In the rows, 128 means zero.
Each path is a new rotation, seen through one point. The rows after it are directions, each followed by how far the rotation turns it, in degrees a step (0 if it stays put).
Each turn is a multiple of 5 degrees from 10 to 175, or 0.
Each row of a path follows its step; steps can be skipped.
Rotation 1:
step 0: [135 135 121 132 127 125 112 131 122 128 130 117 135 120 130 127 130 126
 130 138 119 133 121 115 120 126 126 118 124 141 122 133 127 132 121 126
 122 131 126 137 127 132 136 130 133 142 141 130 118]
step 1: [132 136 136 133 121 115 132 126 130 119 140 122 134 134 125 118 118 130
 125 121 124 128 130 107 122 132 134 124 127 128 134 124 130 125 119 134
 119 120 127 123 119 119 130 126 125 123 122 130 139]
step 2: [133 144 118 133 135 130 130 129 121 127 126 123 127 123 123 118 129 126
 122 118 126 141 134 130 119 130 123 136 115 129 123 123 131 126 137 136
 134 140 119 118 130 126 119 130 127 119 114 126 124]
step 3: [137 135 135 133 127 123 127 134 121 126 113 134 130 132 113 132 137 121
 126 126 134 109 133 127 130 138 126 135 130 121 122 140 124 118 137 134
 128 130 120 141 123 130 126 120 127 131 125 129 129]
step 6: [124 124 128 118 133 129 119 132 136 126 132 123 143 124 123 117 127 128
 132 134 120 123 135 131 134 134 126 128 123 138 120 111 124 122 120 117
 124 131 121 135 135 135 124 133 111 126 134 124 132]
step 8: [141 132 126 130 125 112 121 129 120 123 135 113 127 133 113 125 130 122
 121 133 118 138 116 127 131 129 130 129 124 128 134 134 134 136 132 126
 126 116 122 126 132 117 134 133 125 118 128 132 119]
step 10: [136 135 130 138 136 125 129 128 121 122 121 128 135 125 125 129 128 130
 119 125 139 122 135 135 119 138 132 130 114 136 125 130 128 138 113 130
 120 135 125 133 121 137 128 124 140 124 115 129 133]
step 12: [118 135 126 133 129 119 130 133 129 121 130 118 131 126 131 136 125 129
 146 129 134 127 124 113 136 137 119 144 132 126 125 129 123 125 131 123
 130 134 122 125 133 143 136 130 117 127 119 123 122]
step 13: [128 134 134 124 125 133 121 130 145 119 126 120 134 137 124 117 138 131
 137 139 124 122 127 120 125 110 133 133 119 125 121 129 134 129 130 132
 135 134 128 138 134 132 121 123 126 122 132 120 133]
Directions:
[128 128 130 123 133 129 128 130 126 129 127 129 130 129 130 124 127 129
 126 125 125 126 131 131 129 131 128 129 128 130 130 126 128 127 127 130
 130 130 128 128 127 129 125 125 130 127 127 127 128]  90
[126 130 129 126 125 126 129 128 129 127 129 126 128 129 127 129 129 130
 128 129 126 130 124 127 132 128 132 128 130 129 130 130 128 129 128 128
 130 129 126 128 127 130 127 124 132 131 129 127 124]  85
[132 125 129 125 126 128 130 129 129 126 127 128 129 130 128 129 128 127
 131 126 128 130 130 127 125 128 130 129 127 128 126 130 127 133 125 127
 128 126 130 124 128 125 128 126 130 130 128 125 131]  115
[131 127 133 128 128 126 124 126 128 129 125 129 130 127 128 129 129 129
 128 127 125 128 124 129 128 127 127 126 124 129 128 128 125 128 133 128
 129 126 131 129 126 128 127 128 125 130 128 129 128]  135
